One vector is turned by the same rotation once a step. Each row is the vector after some number of steps, and that number follows the row.
The counts run from 0 to 167.
[ -6  11 -18  18  -3 -10  -7  -2   5 -21   2  -6  25  14 -12  -9   1   6
  -4 -24  13] -> 149
[ -8 -12   8  12   0 -13 -12   2 -14 -20   5  -2  11  -3  12 -21  -3 -14
 -10  -2  19] -> 82
[ -5  -2  -2  -4 -14 -13  -1  13  22  -3  15 -14  -5   1 -16  13 -16  10
   3 -11 -14] -> 163
[ -3  20  -4   0  11   4 -15  -2  26  -7 -13  -1  -6  -9  -6  -7   5   7
   3  11  -1] -> 166
[ -6 -22  -8  14   1 -14 -13  -7  -3  -9  -3  17   1   0  16   1  10 -12
 -19  13   0] -> 84
[ -2 -16  -5   6  14  -6  -4  -2 -16 -19   6   8   8   6  15 -20   3 -18
 -26   9   6] -> 83
[ -8 -17 -16  15  -5  -1   0  39   0  -6 -14   4   0  14  -4 -12   2   8
  14  -6  -8] -> 135
[  5  -2  -5  -6 -12   2   5  23   1  17 -11  14  -8  -6  -1   7  23  -2
  26  14  -6] -> 11
[ 21   5   2   6  -3  -5 -16  27 -14   7  20   3   1 -19   8  -6  -4   2
 -24  27  14] -> 72
[ -8 -13 -16  21 -15   0 -12  20  -1 -11   6  -4  27  21  -8   8   2   3
   1  -6  11] -> 141
[  9  -3  13  -5 -11  -8 -15  18 -12  13   1   4 -20  -5  -2  -5  14   4
  -6  26  13] -> 79
[-14  -2  13   5   3  14  -8  10   4 -12  -3  20 -15 -10  -4 -12   3 -26
 -18  -6   5] -> 76
[ -4 -11  -2   6  -4  -6  -2   1  -8   2  -8  19  -6  -1  12   9  28  -9
 -28  11   8] -> 85
[-15 -17 -12   3 -24  13  -3  26  -2  -2  -8  -2   7  14   4  -3  -6  -9
  10 -23 -23] -> 134
[  4  -1   0  -2  12   4 -18   9  18  -6  22 -11 -22 -14 -17 -11 -20  -6
   1   0   6] -> 60
[ 14   7  -8 -13   6   2  12  12 -18  14  -2   1   6 -16   9  -7  11   5
  15  13  -7] -> 4
[-11  25  -1   1 -20  18   6  22  -1  14  -7  16   7  -8   0  -1  23   3
   6 -14  -1] -> 19
[ 22  -8 -16  -1   3 -21   2  -3 -13  -9 -16   5   2   6   6 -11   7  -3
  45  -3   8] -> 119
[ 21  27   5   4   0   3 -11  -4   1  -6  17   7   4 -20   7  19  -1   4
 -13   0  12] -> 64
[ -1  36  -1  -1 -11  12   5   3  -8  13  -4  -9  19  -2  -4  -3   9  16
  10  11  14] -> 138
[ -5 -13 -13  18 -16   2  -2  10   6 -16 -18  -2  14  22  -2  10   4  -4
  -8 -14   4] -> 142
[  3  15  -1  13  -9  14   3  19   1  -2 -17  26   5   8   7   6  22   0
   3   8  -3] -> 18
[-12  23 -14  -9   0   0  12  12  -7   3 -17  10  -3   7  -6 -10  16   7
  15  10   5] -> 137
[  1  -1   3   7  -4   9   2  17  -1 -13  -7   8  14  13  12  -5  -1 -18
  15 -29 -13] -> 8
[-16  -2  15  -1  -4 -17   4 -12   3 -21 -23  14 -28   3  13 -23  11 -13
  -3  -2   5] -> 98
[ 18  -3 -12  23  -1  -8   5  18 -17  -9   6  -3  36   6  -3 -20 -12   2
  21 -14  -5] -> 15
[ 20   1 -13   0  25  -7 -11   3  17 -11  10  10  -7  -8 -11   0   1  -1
 -13  11   6] -> 62
[ -6   1  -8  -5 -21   3  -3  24   4   5  11  -6   4  11  -5  -2   4  23
  10  10  -2] -> 146
[ -2 -22  -5   7   3 -15 -13  -8  -7 -13  -3   2 -10  11   3 -15  10  -1
  -7   7  14] -> 90
[ -9 -11   2  -2 -22  13  -3  20  -4   9   2  -1  19   9  11  14  11  13
 -11  -1 -12] -> 27
[  1  -4 -21  23  -9 -12  -7  -2  14 -16  12  -7  19   9  -6  10  -6  -1
  -6 -10  11] -> 45
[  4   9  12 -22  -7  11  15   9  -1  10   0   0 -10 -14  15 -18   8  -2
  19  -9 -16] -> 116
[  4  14  -7   4  21  -3  15  10   0  -2 -11  21  21  -7  14  -9  10 -10
  14 -15  -3] -> 121
[  5  -7   3  -3   3   1  10   1   9 -13 -13   9 -13  -3  -9 -18   2  -5
  29 -16 -14] -> 1
[ 14 -17   2  -5 -14  -8   6   7   1 -17  -4   9  -9   7  -4   7  10 -12
  30 -17 -19] -> 0
[-18   5 -32   3   5   4  -8  24   4  -5 -12   9   7   2 -10 -19  -3  13
   5  13   7] -> 32
[ 11  -5  26   4   0  -4  -5   1 -22 -15  12  -4  -2   3   1 -24   0  -7
  -9  -8  25] -> 81
[ -3 -29  -4 -15   0 -11   6   2   7  -6 -17  13  -7  -3  10 -22   3  -9
   6  -4 -20] -> 106
[ 12   3  -4  17  16  -4  20   4 -12 -18 -10  19   3   8 -12 -16   4  -3
  24 -12  -4] -> 120
[-18   9   4  16 -31   6 -10   2   7  -7  -4 -16   3  15  -8   1   5  12
  17 -12   1] -> 29
[ -9  15 -10 -12 -16  -5 -16  10  20   7  12  -2   0 -18  -6  -5  -4  16
 -16  16  -3] -> 49
[ 10  -3   5 -20  -3  -7  22  -9   5  15 -15   7 -11 -13   8   0  16   9
  17  17  -5] -> 108
[ 19  -9   4  12  -6 -15 -11   3  -2 -14  15  -8  -7   3  -7   8   7 -27
 -14 -10  33] -> 74
[-15  10 -10  21 -10  12   1  13  13 -10 -17  12  10  10 -12   7  16  12
  -1  -7  -9] -> 143
[ -7  16 -11 -13   4   8   7  14   0 -11 -28  17  -4   3  -4 -21   8   0
  22  -3 -12] -> 2
[ 24  -3  -3  -3  -1 -13  11   8 -21   7  -2   2  23  -4  16   0   5   5
  19  12  -5] -> 5
[ -7   5  16   1 -21   2 -17 -10  -8  -5  -5   8 -20   0  12  13  17  -3
 -13  13  15] -> 86
[ 27   0   5  -3 -12 -16  13  -1 -17   4   2   2  23  -1  12  10  12   9
  22 -10  -4] -> 6
[ 12  -3   5   0 -27   9  11  24  -5   7  -7  11   1   5   3  16  15  -3
  14  -3 -17] -> 124
[ 25 -12   5 -18 -17 -20   7 -20  -2  -4  -3   3   6  -4  18  -9   3  18
  15  -4   3] -> 102
[-20  -4  21  -8 -15   3 -13 -11 -13  -6   4  -5 -16  -4  12 -17  14   5
 -21  -6  11] -> 87
[ -6 -17  13  -4  -7  -6   3 -12   5 -22 -17   8  -3   3  19  -7  -2 -12
   6 -29 -16] -> 104
[ 11  24 -16   5 -14  -3   1  -8   5  -1   1 -14  20  -2  -5  13  14  29
  -3  19  10] -> 34
[ -5   0 -14   0 -17  -4  -5  15  23   7   4   6  19  -6  -3  11  23  12
 -21  15 -15] -> 152
[-22   9 -28   9   4  -6  -6   5  16  -8  -1  11  28   4  15  -1   1  12
 -16   3 -14] -> 151
[ -2 -19  12   7  -6 -12   2 -10  10 -22 -16   5 -21   8   4  -7   6   3
  11 -10  -5] -> 97
[ -4   6  -4  11 -18   9  12  17 -10   0  -2  -7  16  -1 -13   7  -1 -11
  10 -26 -18] -> 133
[-22   0 -20  15 -13  -8  -7  16  13  -8   7  -8   4  10 -10   4 -12  -3
 -19 -16 -16] -> 38
[-16   2   0  13 -23  -8  -8   7  17  -8   4 -14  18   9   6   5 -12   0
  -8 -24  -6] -> 37
[ 15  23   4   0  13   3  -8   5  -2   8  25   9  -2 -29   6 -27   5   5
 -19  18  14] -> 71
[ 27   5   8 -10 -13  -6   1   0 -10  -3   2  -3  16   0  13 -14  -4   1
  29 -18   0] -> 110
[  6  -3  -5   6 -14   0  -8  20 -14   4   8 -16  32  12   3  -6   3  15
   6  -6  -5] -> 140
[  1  10 -40   6  15 -18  -5   3  16  -6   3   5  13  -5 -15  -5 -11  15
  -6  22  -3] -> 158
[ -5  25 -12  -7  -9  -5   1   3  22   6  -1   0   8  -9  -2  -7  13  30
   5  17   5] -> 41
[  1  13  10   6  -5   8   1  13   4  -7 -14  -2  -4   5  -5  -5   0   2
  25 -23 -10] -> 126
[ -6  24 -23  22   7   5  -1  -1  -7  -8 -17  10  16   5  -9  -2   7   1
   4   3  16] -> 24
